(in the rows, 128 means zero)
Named moves come first, each a turn or a mirror and shown by rows before and after it. Which of them, in which order, take the first row of each pair that follows to the second? Write the first one first, as in the answered first pair.
q184:
[ 94 139 113 134 126 142 132 126  91 122 120 106] -> [106 145 153 150 125 119 122 113 105 109 120 108]
[156 153 150 164 132  96 130 108 111 102 114 120] -> [137 140  73 135 133 140 147 129  85 130 113 114]
[124 112 108 143 127 123 125 148 156 126 153 119] -> [126 116 119 148 127 117 122 148 161 122 154 119]
[ 95 161 133 142 119 155 174 115 141 159 136 161] -> [100 164 150 151 117 144 169 110 148 149 136 164]
q748:
[149 103 161 125 118 123 153 114 125 148  74 172] -> [159 134 162 162 118 123 173  89 129 129 102 155]
[134 166 127 168 130 104 150  99 140  95 189  90] -> [105  76 118  68 124 108  89 169 132 151 110 143]
[ 80 169  54 101 145 177 133 147  78 134 162  99] -> [ 78 164  53  96 147 178 129 150  76 137 158 101]
q542:
[142  92  84 144 103 136 155 143 125 168 133 143] -> [131  82 101 112 112 129 129 160 119 175 115 148]
[131 123 121  95 164 102  81 166 105 114 170  95] -> [143 127 153 113 162  84  79 153 117 104 172  97]
[116 138 108  88 139 130 120 141 100 149 127 129] -> [123 139 148  88 141 109 102 133 109 139 119 135]
Pairs:
Each pair is two moves apart.
[139 114 224 137 119 104  81 116 131 129  75 166] -> [144  84 193 144 102 114 100 121 141 148  59 188] => q542 then q748
[126 150 132 121 172 105 110 140 139 100 135 117] -> [132 148 141 131 167  99 113 136 148  98 130 122] => q748 then q542
[117 136  95 110 123 149 144 113 101 132 102 130] -> [133 156 150 143 123 119 140  90 121 106 112 124] => q748 then q184
[132 125  95 156 113 153 161 118 134 130 147 117] -> [120  88 123  99 117 140 114 151 132 147 106 140] => q748 then q542
[118  73 103  98 133 123 100 165 131 156 110 142] -> [147 129 169 174 135  86 118 110 155 105 151 118] => q184 then q748
[136 135 165 129 132 104 129 112 138 111 106 141] -> [115 124 128  88 137 129 122 135 118 132  93 143] => q184 then q542
[117 148  90 137 128 110 124 106 117 107 127  97] -> [113 124 118 106 128  95  93 124 122 113  96 117] => q748 then q542
[120 173 121 161 131 144 139 118 124 104 189  76] -> [116 110 193 100 126 103  68 156 145 121 122 124] => q748 then q184
[100 131  80  78 126 137  83 154 145 113 185  93] -> [119 138 159  99 125  97  63 135 167  92 176 101] => q542 then q542
[138 126 135 121 118 152 170 107 100 151  40 193] -> [145 161 121 158 119 157 200  82  97 135  74 172] => q748 then q184
[141 167 106 111 118 167 138 116 101 114 153 118] -> [152 151 180 108 115 126 103 117 123 102 128 137] => q748 then q184
[141 107 147  99 154 112 114 137 117 125 131 137] -> [151 114 160 117 150 103 122 125 126 119 135 139] => q542 then q748
[129 134 105 126 141 155 170 115 119 145  97 147] -> [144 147 154 150 140 126 162  98 137 124 102 148] => q748 then q184
[165 113 164 107 138 132 144 109 135 148  49 165] -> [169 155 112 155 137 159 197  80 130 137  98 135] => q748 then q542
[128 120 163 179 144  82  78 147 179  82 203  94] -> [104  47 103 110 133 110  59 200 164 136 154 128] => q542 then q748
[113 125  83 139 112 139 140 119 126 143 132 119] -> [128 131 151 156 110 104 122 104 148 124 128 124] => q748 then q184
[114 157 156 127 157  96  91 130 118 103 144  98] -> [100 154  97 113 158 131 109 141  99 120 152  91] => q184 then q748
[ 98 105 144  88 179  93 122 164 124 147 100 157] -> [119 120 185 134 172  68 132 136 143 123 112 158] => q184 then q542
[135  91  76 172  94  74 121 154 166 134 178 150] -> [137  87  87 166  93  71 115 156 167 137 174 156] => q748 then q184
[ 94  81  79  87 135 130  76 194 142 133 178  89] -> [126 101 185 133 130  76  63 157 174  96 174 101] => q542 then q542
[122 131 144  91 147 141 119 142 111 135 105 144] -> [129 166 129 132 148 150 152 117 107 118 142 118] => q748 then q542
[141  95  66  65 109 170 138 176  85 195  93 149] -> [157  98 192  62 117 106  81 166 108 167  66 164] => q542 then q184
[117 149 147 136 158 132 125 144  99 132  86 132] -> [128 158 147 164 151 132 144 127 107 124  98 129] => q542 then q542
[140 119 194 161 123  83  77 129 181 110 142 131] -> [100  89 118  75 134 128  62 179 137 156 112 134] => q184 then q542
[112  92  95 123 133 144 118 144 123 141 147 110] -> [123 126 130 155 140 126 125 120 132 116 170  93] => q542 then q748
[120  87  81 115 116 179 140 159 113 155 131 132] -> [142 158 136 174 127 152 155 109 123 108 179  96] => q542 then q748
[126 118 130 157 132 178 107 125 163  87 175  92] -> [125 117 144 152 135 172 100 127 165  85 174  91] => q542 then q184
[153 167 160 177 132 125 154  75 139 123 146 116] -> [147 166 133 179 131 135 165  76 134 127 155 110] => q542 then q184
[150 152 152 110 155 136 112 129 118 137  33 137] -> [161 191 119 164 152 154 159  99 117 121  79 110] => q748 then q542
[129 189 157  82 165 118 146 123 118  95 139 100] -> [118 146 146  43 160 122 125 151 117 120 103 126] => q542 then q748
[151  96 132 146 113 111 124 122 143 134 102 173] -> [155 107 118 166 110 116 141 113 142 129 115 167] => q542 then q748
[125 153 144 141 129 145 148 114 113 126 136 115] -> [125 154 153 140 130 141 143 113 116 123 136 112] => q542 then q184
[169 152 175 151 143 132 146  90 126 149  88 138] -> [151 121 131 113 143 158 139 120 108 178  68 150] => q748 then q184
[129 120 123 110 121  97 137 131 138 128 107 153] -> [137 131 129 132 120  93 148 118 144 118 118 147] => q542 then q748
[143 171 161 147 135 130 131  97 106 132 128 114] -> [122 156 124 107 141 156 125 122  84 153 115 114] => q184 then q542
[129 146 162  94 145 115 102 130  86 127 106 122] -> [138 137 176 106 139 106 104 122  97 125  99 133] => q542 then q748
[119 150 105 163 136 134 139 128 117 131 127 110] -> [112 122 135 126 137 121 104 150 120 143  92 129] => q748 then q542
[104 117  82  93 134 149 124 160 105 154 129 119] -> [113 118 166  87 141 106  85 156 122 138 109 130] => q542 then q184
[111 151 121 112 149 158 124 121  89 154 126  92] -> [118 151 165 110 151 135 104 121  98 145 118  95] => q542 then q184
[158 170 213 164 129  92 114 111 121 107 105 113] -> [124 170  65 134 131 174 162 133  71 149 125  92] => q184 then q748
[135 127 123 152 127 126 161 120 134 122 146 116] -> [133 100 151 125 127 108 130 138 142 131 116 135] => q748 then q184
[134  87  85 145 116 135 134 146 120 142 106 132] -> [141  88 147 144 121 100 103 142 133 127  93 138] => q542 then q184
[127 132 136 134 131 118 116 121 136 117 155 122] -> [120 121 109 117 130 135 118 133 125 131 149 123] => q184 then q748
[121 176 117 150 173 158 146 139  83 134 161 110] -> [126 176 180 143 180 125 114 137  95 119 149 116] => q542 then q184
[125 163 165 142 133 112 122 107 112  96 148  96] -> [107 113 142  82 131 122  92 149 102 131 105 124] => q748 then q184
[117  46  57 118 108 139 128 165 145 164 133 148] -> [150  80 175 177 107  74 113 124 188 111 146 148] => q184 then q748
[118 113  91 105 127 143 112 150 130 154 143 130] -> [125 113 146 100 131 115  85 147 140 141 130 137] => q542 then q184
[137  65  56 135 108 149 138 148 165 144 123 116] -> [125  76  47 113 119 156 128 157 150 146 131 104] => q748 then q542
[126 120  96 108 130 142 140 137 122 140 135 130] -> [136 151 124 132 139 128 146 113 127 117 155 113] => q542 then q748
[151 146 184  88 168 121  82 150 108 144  54 168] -> [142 145  67 100 158 184 142 154  84 172  73 160] => q542 then q184
[154 120 141 150 115 122 146  99 137 119 150 131] -> [131 105  91 109 120 148 143 126 117 141 144 128] => q542 then q542
[167 111 127 146 106  78 127 121 172 109 138 152] -> [157  87  86 124 101 100 133 139 164 131 128 162] => q542 then q748
[148 176 115 165 139 114 155  93 100 100 151  81] -> [115 119  68  81 140 137 121 152  77 147 105 104] => q542 then q748
[127 124 126 128 124 136 136  81 147 134 166 123] -> [117 117 105 106 129 149 131  94 137 147 161 121] => q184 then q542
[140 169  70 145 151 164 153  94 119 118 201  81] -> [155 115 215 113 145  84  65 115 160 110 134 134] => q748 then q184
[113 116 187 163 103  98 142  92 126 120  90 140] -> [ 82  93 128  99 110 136 131 128  93 155  73 142] => q184 then q542
[126 133 152 118 131 105  95 140 120 110 144 119] -> [121 127 145 106 133 111  91 146 113 117 139 123] => q184 then q542
[139 178 154 170 137 123 144  88 116 102 140 119] -> [121 107 158  91 134 119  92 139 111 142  79 160] => q748 then q184
[117 134  72 117 126 110 129 143 101 100 134 115] -> [123 151  98 126 133  99 125 134 101  86 143 104] => q542 then q748
[122 106 105 109 123 117 102 156 145 144 139 127] -> [122 135  90 131 125 126 122 141 140 132 167 108] => q748 then q542
[147 162 170 165 130 117 133 107 141 102 123 126] -> [137 160 104 168 125 150 163 112 128 117 140 118] => q542 then q184
[152  82 141 131 119 109 113 113 122 105 115 132] -> [155  79 131 139 115 112 123 111 123 109 118 134] => q542 then q748
[137  47  67 171  84 128 148 150 201 147 160 143] -> [151  62 106 196  85 107 147 132 215 128 169 139] => q748 then q184
[114 126 138  97 137 139 126 138 107 114 104 155] -> [127 154 157 133 137 128 143 115 115  92 128 143] => q184 then q748
[123  92 126 138 123 121 102 136 145 134 147 127] -> [124 104 112 150 124 128 114 129 143 129 161 119] => q748 then q542
[121 112  90  95 136 151 124 140 114 159  91 136] -> [121 152  78 114 145 159 143 123 102 146 125 107] => q748 then q542
[134  91 165 120 113 132 122 122 136 173  62 181] -> [151 160 152 194 113 140 175  71 138 135 126 139] => q184 then q748
[141 114 149 157 113 107 120 132 160 119 149 136] -> [125  92 101 123 112 132 118 156 143 144 135 141] => q748 then q184
[124 108 137 125 131 111 132 107 137 125 111 175] -> [127 111 113 141 125 122 149 103 137 126 120 169] => q542 then q542
[124 117  62 111 134 174 130 136 119 109 131 112] -> [114 115  89  80 143 163 100 147 113 111 118 112] => q748 then q542
[122  64  72 114 103 159 139 160 130 176  81 173] -> [154 150 107 219 105 140 188  89 148 116 154 128] => q748 then q184
[115 134  77  90 120 123 128 157 146 124 161 122] -> [126 129 143  96 120  85 103 152 167 109 147 134] => q184 then q748
[161  85 106 124 133 151 156 107 112 152  91 149] -> [172 125 124 162 139 142 172  81 115 126 121 127] => q542 then q748
[125 147 107 115 117 131 136 117  95 154 125 127] -> [130 164 126 124 122 122 135 108  97 141 133 119] => q542 then q748
[126 127 164 109 120 125 100 130  95 132 104 107] -> [132 130 174 118 119 121 103 124 100 126 104 108] => q184 then q542
[136 143 159 118 125 149 157 118  92 156  83 162] -> [142 148 158 132 122 150 167 110  97 149  90 160] => q542 then q542
[151 122  89 157 125 149 164 113 140 134 104 144] -> [138 100  95 118 131 147 135 135 133 148  82 156] => q748 then q542
[117 103 136  84 107 109  85 143 135 165 113 136] -> [126 161  93 149 110 131 143 104 129 138 175  92] => q748 then q542
[152 126 135 175 126  95 136 120 168  93 204  98] -> [147  63 163 126 118  77  89 156 178 121 145 140] => q748 then q542
[144  79 124 157  94 112 135 134 166 135 124 161] -> [132  72 101 133  98 127 131 147 156 147 119 160] => q184 then q542
[131  85  96 106 118 144 137 135 119 143  99 153] -> [126 119  73 121 128 159 158 124 106 132 133 124] => q748 then q542
[116 130 190 140 130  77  92 121  98  94  95 135] -> [127 146 103 200 112 118 166  95  99  98 139 119] => q542 then q542
[105  97  71 121 130 144 123 147 128 135 136 133] -> [129 134 131 173 129 112 129 109 149  96 159 118] => q748 then q184
[151 100 166 128 113 110 126 122 155 122 125 146] -> [150  86 141 128 106 122 136 128 155 132 120 154] => q542 then q748
[117 164 106  97 150 151 120 134  92 131 150  97] -> [133 169 174 116 149 112 100 119 116 110 146 103] => q748 then q184
[127 141 146 132 131 117 130 111 137 115 144 125] -> [122 142 114 133 130 134 145 113 132 123 151 122] => q542 then q184
[118  56 108 102 117 136 113 153 150 160  84 164] -> [132 134  75 184 122 153 182  97 145 125 159 113] => q748 then q184
[122  77 155 152 122  88  74 140 198 124 139 132] -> [100  81  48 134 126 147 110 154 162 152 156 114] => q748 then q184
[153  70 148 103 105  94 115 142 192 113 131 121] -> [154 116  98 145 109 123 163 116 177 100 181  86] => q184 then q748
[118 160 113  90 144 167 127 118  92 146 103 128] -> [138 187 162 129 142 140 128  89 110 121 118 122] => q748 then q184
[141 156 192 155 144 104 101  98 116 108 150 116] -> [119  80 134  88 132 131  83 150 106 161  99 154] => q542 then q748
[164 153 168 187 122 154 178  82 128 124 128 151] -> [134 105  97 118 120 194 169 129 101 170  96 166] => q184 then q748
[114 102 135  92 128 134 106 157 121 146  94 155] -> [141 148 182 160 125 110 131 109 141 109 128 136] => q542 then q748
[116 156 115 141 142 147 153 126 100 102 201  78] -> [ 95 123 102  80 147 156 122 163  83 127 170  90] => q542 then q748
[141 123 200 119 137 117 105 118 118 119  77 143] -> [137 172 119 158 142 161 168  92  94 115 130 104] => q184 then q748
[131 131 169 100  97 121 101 109 117 126  81 128] -> [130 131 164  97  97 126 101 112 113 130  76 131] => q184 then q542
[131 161 107 127 140 149 126 115 122 102 164 104] -> [127 125 151  86 141 127  83 139 129 115 119 131] => q748 then q542
[142 138 126 112 156 145 140 119 120 117 149 105] -> [143 121 150  93 156 134 115 130 126 121 128 119] => q748 then q542
[158 134 130 136 108 127 129 138  98 125 143 100] -> [152 128 125 119 112 130 119 146  93 132 137 102] => q542 then q542
[102 172 145 159 184 136 150  99  99 106 169  79] -> [ 95 107 199  97 182 105  86 141 113 127 102 125] => q748 then q184
[138 139 177 138 142 107 113 106 137 111 127 109] -> [132 142  96 154 132 147 156 106 125 123 149  98] => q542 then q542
[114 126 125 174 115 104  79 130 153 124 150 119] -> [105 121  86 167 116 125  90 139 143 135 155 114] => q542 then q542
[138  73 154 155 103  77 109 131 165 165 129 160] -> [144  76 130 175  97  86 129 122 168 164 140 160] => q542 then q748
[124 119  93 102 127 148 113 151 128 158  99 133] -> [125 155  79 121 134 157 131 136 119 142 132 105] => q748 then q542
